(in the rows, 128 means zero)
Each path below is one point turned by a fixed rotation once a step. After each direction that follows a path, write how fast that rotation turns it, in degrees each step (0 if it stays still).
Each turn is a multiple of 5 degrees from 10 to 175, or 0.
Each row of a path follows its step; steps can be skipped.
Path 1:
step 0: [122 129 131 134 121 117 117 131 125 135 134 133 143 128 122 128 125 125
 119 130 130 125 128 120 125 119 138 114 128 128 119 112 130 126 129 128
 137 131]
step 1: [136 116 114 125 126 120 134 119 120 131 134 127 138 136 129 131 120 137
 132 123 142 124 114 130 138 121 124 129 126 130 121 133 133 127 123 122
 132 133]
step 2: [122 123 115 135 131 125 140 133 128 111 120 130 130 130 127 126 124 123
 122 132 137 130 143 137 132 117 125 133 130 133 131 119 131 134 131 126
 117 130]
step 5: [117 120 123 139 124 138 130 132 118 129 124 132 135 129 131 133 129 128
 122 147 125 130 125 136 126 126 127 119 132 123 126 126 116 125 125 129
 127 112]
step 7: [125 118 130 140 133 117 111 125 132 128 127 128 136 123 131 129 119 134
 132 132 145 125 130 124 130 118 125 127 137 133 132 134 142 134 131 132
 129 131]
step 8: [123 124 126 121 127 140 129 126 126 133 121 131 133 137 126 121 129 118
 125 137 137 123 122 140 137 125 122 126 129 145 119 118 135 131 119 126
 124 136]
step 9: [139 136 129 132 139 131 135 122 128 118 132 130 128 132 129 130 132 130
 116 120 139 130 139 138 135 133 113 118 120 120 125 122 131 131 127 128
 134 127]
step 10: [129 126 126 139 122 125 122 135 118 130 129 138 126 116 137 133 123 132
 135 119 122 123 143 135 124 127 128 127 128 135 114 119 131 135 127 135
 133 117]
step 12: [125 125 138 134 120 118 131 130 129 120 118 139 132 126 134 133 124 127
 116 136 130 129 127 125 128 116 116 119 124 119 137 127 118 134 130 116
 132 134]
Directions:
[128 129 128 130 132 129 127 128 125 130 128 128 128 128 128 131 128 127
 126 127 127 126 127 129 124 132 130 128 122 129 128 126 125 130 127 133
 130 125] => 65
[128 126 126 128 126 127 131 129 124 128 131 123 125 125 127 127 127 132
 126 128 130 127 129 129 127 129 128 127 128 125 123 128 127 126 129 129
 125 127] => 85
[127 127 133 129 128 127 128 127 131 130 128 130 127 128 128 128 125 128
 127 126 124 129 126 128 128 125 127 125 129 128 127 131 123 126 131 128
 124 123] => 55
[128 130 128 128 126 123 129 131 127 130 130 127 133 127 129 132 127 127
 126 130 127 126 124 130 129 126 128 133 130 126 130 128 128 127 131 130
 128 129] => 65
[129 125 127 128 127 131 131 129 131 124 128 130 129 130 129 128 130 126
 128 129 129 128 124 131 124 124 126 129 124 125 126 130 127 126 124 129
 130 129] => 100
Path 2:
step 0: [132 127 133 124 116 123 120 117 126 124 132 121 121 122 126 133 119 120
 141 133 117 131 128 123 131 123 129 128 132 126 130 135 141 126 127 132
 131 126]
step 1: [129 135 127 135 124 135 121 125 124 127 127 123 125 122 137 133 125 121
 131 116 130 131 124 129 123 131 134 119 138 124 127 115 139 127 114 124
 133 123]
step 5: [138 135 130 131 122 124 115 124 131 133 118 119 122 129 130 132 122 126
 141 123 137 138 130 134 132 125 134 129 136 122 131 128 133 123 124 127
 123 119]
step 6: [126 123 132 136 126 141 128 118 126 133 135 129 125 120 139 134 122 125
 134 126 130 131 127 118 124 125 140 134 127 115 131 127 132 125 130 127
 134 119]
step 7: [124 122 124 123 119 129 127 113 134 125 127 123 136 116 124 135 135 121
 133 134 126 128 123 130 119 132 132 128 135 128 121 117 133 121 129 129
 138 129]
step 8: [134 137 137 121 131 129 125 121 135 119 121 138 125 126 125 137 125 117
 128 121 132 127 128 131 129 128 127 114 132 133 131 125 136 131 132 131
 138 118]
step 9: [135 129 130 130 134 132 120 121 121 137 124 128 120 120 128 134 117 129
 138 124 126 145 129 138 133 130 128 126 124 130 119 127 129 126 129 140
 129 124]
step 10: [125 133 127 124 117 139 126 129 129 135 127 122 132 126 130 122 123 122
 142 133 131 141 117 124 121 118 138 127 131 124 131 132 131 128 127 134
 130 119]
step 11: [125 123 133 129 121 123 123 130 131 124 130 125 131 117 132 140 130 115
 134 122 119 125 129 128 125 125 137 129 134 120 133 122 129 116 131 128
 128 116]
Directions:
[128 126 125 127 126 129 128 123 127 126 128 132 126 126 131 127 129 127
 125 127 129 125 129 126 130 129 129 131 130 127 127 127 132 125 125 124
 128 130] => 65
[127 129 127 134 127 130 127 128 125 130 127 129 125 133 129 129 128 129
 129 126 131 129 124 130 130 128 132 129 127 129 124 128 130 130 125 129
 126 128] => 90
Path 3:
step 0: [139 123 119 126 131 129 129 118 121 124 120 117 137 126 124 124 119 131
 128 117 127 119 131 127 130 117 130 136 119 137 121 127 124 131 124 123
 124 113]
step 2: [143 123 110 127 133 125 125 127 126 130 131 119 129 133 126 129 128 119
 132 133 140 126 132 139 122 126 130 130 116 120 123 123 126 124 133 141
 134 135]
step 4: [131 113 123 141 137 129 121 130 122 123 129 130 136 133 128 129 124 131
 141 134 120 122 130 124 137 127 135 133 126 137 129 132 122 133 132 126
 137 141]
step 5: [134 143 129 137 136 124 132 145 122 138 122 132 128 124 126 139 133 125
 132 137 132 121 128 125 129 117 125 134 126 125 116 127 126 128 124 134
 127 135]
step 6: [118 125 120 114 134 129 126 124 129 128 127 134 123 123 127 128 126 125
 131 135 125 127 117 127 140 110 127 135 116 130 130 127 127 139 132 142
 134 126]
step 9: [124 139 134 118 128 115 123 126 136 121 122 123 126 128 128 139 127 116
 118 129 118 121 128 117 132 118 131 133 131 136 129 131 135 127 131 130
 121 138]
step 10: [124 128 117 125 128 124 123 133 143 132 114 136 135 139 123 130 130 127
 138 131 123 129 137 131 138 131 129 122 129 131 143 121 130 131 133 132
 122 126]
step 11: [129 136 128 120 122 124 132 144 119 134 137 127 133 139 132 133 132 125
 119 118 135 123 126 129 139 127 132 133 121 124 141 127 132 125 130 121
 118 127]
step 12: [120 125 127 123 113 120 119 122 129 139 126 129 132 135 122 122 130 129
 119 134 117 122 121 127 127 124 129 128 125 136 129 129 114 125 141 119
 125 127]
Directions:
[128 133 124 132 129 126 128 129 130 128 125 128 131 130 126 125 125 127
 128 129 127 128 130 130 126 130 127 125 128 128 123 124 126 127 128 127
 128 126] => 140
[124 130 129 127 128 127 127 126 131 129 127 128 130 129 131 130 124 128
 129 126 130 132 128 132 128 124 127 129 129 133 128 129 130 127 122 128
 128 129] => 35
[129 125 125 131 129 126 131 128 131 125 129 129 125 128 131 130 129 123
 129 127 126 127 129 128 127 131 126 131 133 131 128 128 129 129 129 128
 126 131] => 65
